Each path below is one point turned by a fixed rotation once a step. After each direction that follows a path, write how fast that rotation turns it, in degrees a step (0 if it stays still).
Each turn is a multiple of 5 degrees from 10 to 175, or 0.
Each row of a path follows its step; steps can be skipped.
path 1
step 0: [-10.6  -7.2   3.3 -26.1  -1.2  -4.0 -21.5  -8.8 -27.2   7.9  11.5   8.5
  27.4 -18.2   4.7  18.6 -17.3 -23.8  13.8  16.8 -31.4  33.4  14.5 -41.3
  30.2  23.1  31.7  33.0  13.6  16.4 -11.6   1.6  13.7  -8.7   2.6  12.8
 -10.9   8.6 -35.0  -0.1   6.2 -38.1   1.8  -6.5  12.2   0.3   0.6   2.5
   1.6  28.5  -4.3 -12.2]
step 2: [  8.3 -16.7 -14.2   4.1  32.1  -1.8  -2.4  -7.1 -28.8  32.5   3.0  28.2
 -24.3  -6.9   4.6 -28.4  41.4   2.2   2.0  -3.1 -26.9 -18.2   4.4  10.4
   9.2  27.0  22.2 -17.0   3.0 -10.3  23.6  -8.9  34.3 -10.4  -2.4 -15.4
  44.3   6.1   3.3  -1.2   9.6  -2.8  13.6 -20.4   0.6  -5.3  -7.6  26.5
  34.7  25.0 -14.6  -8.5]
step 5: [-33.3 -34.7 -25.3  23.1   8.6  -6.8 -24.1 -14.1  22.9   3.3  21.9 -12.9
  -4.6 -21.2   2.8 -11.0  -3.2 -21.8  -4.8  14.3   8.6  24.8 -14.2 -25.0
 -41.1   6.2  10.2  -0.3 -12.8   8.5   3.4   9.1  -9.7  -7.7   8.3  -8.9
 -10.6  16.2 -20.0  -6.9  12.1 -39.8  38.6 -14.2  13.8  -5.6 -29.0  20.4
  24.8  28.5  -3.4   2.7]
step 10: [-16.6 -38.8 -11.3   3.4   1.9  15.6  -9.4  31.7  -5.0   6.1   7.7  15.9
 -21.8 -11.1  -1.3 -31.7  28.8  14.1   2.1  -2.1 -18.1  19.9  -4.0 -29.8
   7.0  10.9  31.1   3.2  -9.8 -21.4  17.9 -15.0  -0.2  -9.7  28.2  14.0
  16.5  31.0  -2.7 -22.5 -13.4  36.3  28.3 -13.1  -5.0  -5.5   4.5  13.5
  42.4  15.5  17.4  -6.4]
step 16: [-27.3 -20.4  -0.2   4.3  41.6   8.0   3.8   2.4   4.8  15.6   4.8  16.0
  -8.8  -9.5 -19.2  10.3  13.3  -1.8  12.7  20.1  -9.9   5.6   6.4 -33.4
 -10.2  19.6   8.6  32.6 -45.7   9.2  -8.6   8.1  19.0  10.4   7.7  25.0
  -0.1  33.7 -48.4 -26.3 -24.7  -4.6  15.5  -2.3   2.6 -21.2 -14.7   3.7
   8.8 -13.6  21.5 -13.7]
step 24: [-18.0  22.1  41.1 -10.4  18.8 -21.9   7.6   6.7   9.1 -13.9  10.3   5.5
 -10.2 -14.2  -9.3  41.7  -1.6  -9.0   1.7  17.4  -3.0  18.2  23.1 -21.0
 -15.3  14.7   5.4  -4.7 -14.6  20.5 -16.7 -11.3  12.6  21.3  37.2  -4.0
  16.1  16.3 -25.6 -38.8  -6.9 -28.6  18.5 -17.0   6.0 -17.3 -12.2 -10.6
  35.8  14.8  -4.8  -1.8]
step 29: [-22.9  -2.5 -22.8  -7.6  26.2   4.8 -20.9   9.9   4.5  13.8  20.3  12.8
  25.9 -21.8  15.4 -14.2   4.6   0.2  -8.4  19.2 -17.0  -2.2  11.4 -32.9
 -19.7  12.9  29.2  20.3  21.6   7.4  -6.2 -38.5 -11.8   1.2   1.9   1.9
   1.5 -23.1 -10.0 -48.6   9.0 -22.7  -2.8   1.2 -24.2 -16.4  23.5  -4.9
  24.6  39.7   2.0   6.2]
step 33: [-24.6 -12.0  28.8  19.4   5.4   2.9  14.1   4.3 -19.4  39.8  -6.0  -8.7
 -14.3  24.5 -11.0  -1.2  25.9  -3.3  28.3   2.4 -21.5 -14.5  21.5 -16.3
 -17.4 -10.9  -1.4  -5.3 -16.5   4.6  -1.1  38.4  18.2  -8.4  33.2 -18.7
   2.0  -9.4 -28.9 -22.6 -14.7  -9.7 -14.9 -24.0 -21.0 -11.8   6.3  28.9
  18.4  15.1  10.2 -33.1]
step 37: [-20.1 -17.0 -40.3 -12.0  20.5   9.2 -15.9 -10.6  -0.7  36.8  33.4   9.8
 -11.3  -9.3  -0.7  -2.9  -7.7  -8.0 -30.8  14.9 -19.6  14.5   0.4   4.5
 -10.4  13.6  22.7  18.8  14.2  21.5  18.2  -0.6  26.9   0.3  -4.7  -9.9
  16.3  12.3 -12.4 -18.7  -1.4 -42.8  30.4  12.1   8.5 -31.7  10.5  -4.5
   6.0  26.9 -20.6 -23.7]
step 38: [ -5.8 -39.5 -10.3 -28.8   0.1 -13.5   8.0   0.1 -19.9  14.4  11.5  12.7
  35.1  -0.6  -4.3  20.4  13.5   9.8  -3.9  -7.4 -11.4  16.4  21.4  -2.4
  12.2  -6.6 -19.6   9.3   4.2  25.8  36.3  27.8 -26.0   8.8  22.3 -31.8
 -13.8 -25.0  -5.7 -27.2 -24.9  -0.2  21.9   0.8 -20.1  -7.6  29.0  10.5
  16.8  31.0 -21.1  -1.0]
[ -1.8   6.1 -14.5  -6.0 -10.5   2.3  -2.6   3.3  11.7   8.2   1.8   3.8
  -1.9   1.9   1.9   1.2  -1.5   0.8  -5.0   9.1   3.8   1.0  -1.7   6.9
  -7.7  -2.9   1.8  -6.0  -9.3  -5.8  -5.0  -2.7   3.5   2.8   9.9  -1.3
  -3.8   0.5  -8.4  -0.2  -7.3  -0.5  -7.3 -14.6   0.0  -5.2  -1.5  -3.1
  -5.0  -1.6  -1.2  -5.1] | 170
[  4.6   5.2  -2.1 -11.0  -7.0  -7.2  -4.1  -2.8   0.0  -3.1   1.3  -5.9
  13.1  -9.4  -0.9  -3.3  -8.0  -2.4  -2.1  -6.3  -8.1   3.8   3.4  -0.2
  -5.6  -2.0   2.2  12.0   8.5   4.9  -1.5  -6.8  -0.1   4.7  -5.4   1.8
   4.7  -8.4   6.1   4.1  -5.7  -1.8  -0.7  -6.6 -14.2  -2.6  -2.7   2.4
  -2.7  -0.4  -4.0  -5.7] | 125
[  0.8  -6.9   1.8  12.8  -2.2   1.1   4.6  -2.4   7.3  -4.8   0.2   0.5
  -6.6  -0.5   3.6  -0.6  -8.6  -0.6   6.9  -0.4  -2.8 -10.5  -7.6   3.6
  -1.6   9.0  -1.5   2.8  -7.5   3.5  -1.6  -1.7   4.5   4.9  -2.7   0.8
   3.7   9.7   6.1   4.8  -9.7   4.7   4.5  -4.1  -2.2  -6.9  -1.6  18.3
   0.6   2.8  -0.3  -9.0] | 125
[  0.3  -4.6   5.7   4.3  -2.1   4.4  -8.7   7.3  -2.6 -12.8  -5.9  -3.2
  -3.0 -12.0   2.3  -7.5 -11.6   1.5  -2.3  15.1  -5.0  13.3  -1.5  -0.7
   4.5 -11.4   0.0  -3.7  -3.0  -3.5  -3.6  -1.7  -1.9  -3.6  -5.0   3.2
  -3.3   9.0  -4.0  -0.3   4.2   2.3   5.7  -4.0  -2.4  -0.8  -1.4  -3.0
  -3.1   3.3   2.6   0.2] | 70
[  0.8   1.3   0.2  -5.4   6.5  10.5   9.0  16.3   0.1   1.4   1.7  -0.4
   7.1   0.8  -1.3 -10.8   2.5   3.8  -2.0  -0.1   4.6  -5.6   7.6   2.5
   4.7   2.6  -1.6  -5.9   1.6   3.8 -13.7  -2.8   5.3   5.8   0.2   1.9
 -11.4  -0.4   3.1   9.1  -4.5  -5.6   8.9   3.5  -4.4  -2.0  -6.0   2.4
   0.7   4.6  -3.8   7.0] | 155
[  3.6  -3.5  -1.8  -2.0  -3.1   5.0  -6.6  -3.4   1.4  -8.7  -0.1   3.0
  -4.1   0.2  14.8   0.3  11.4  -1.3  -3.4  -8.1  -3.1  -2.4  -6.9  10.0
   7.1   1.7  -3.0   3.3  -6.9  -6.6   0.6  -7.8  -2.6  -3.0  -4.4  -8.6
  -7.6 -11.4  -3.0  -8.5   4.8  -1.8   5.0   0.0  -7.7  -6.3  -1.0   0.7
   3.4   7.5  -7.3   3.8] | 40
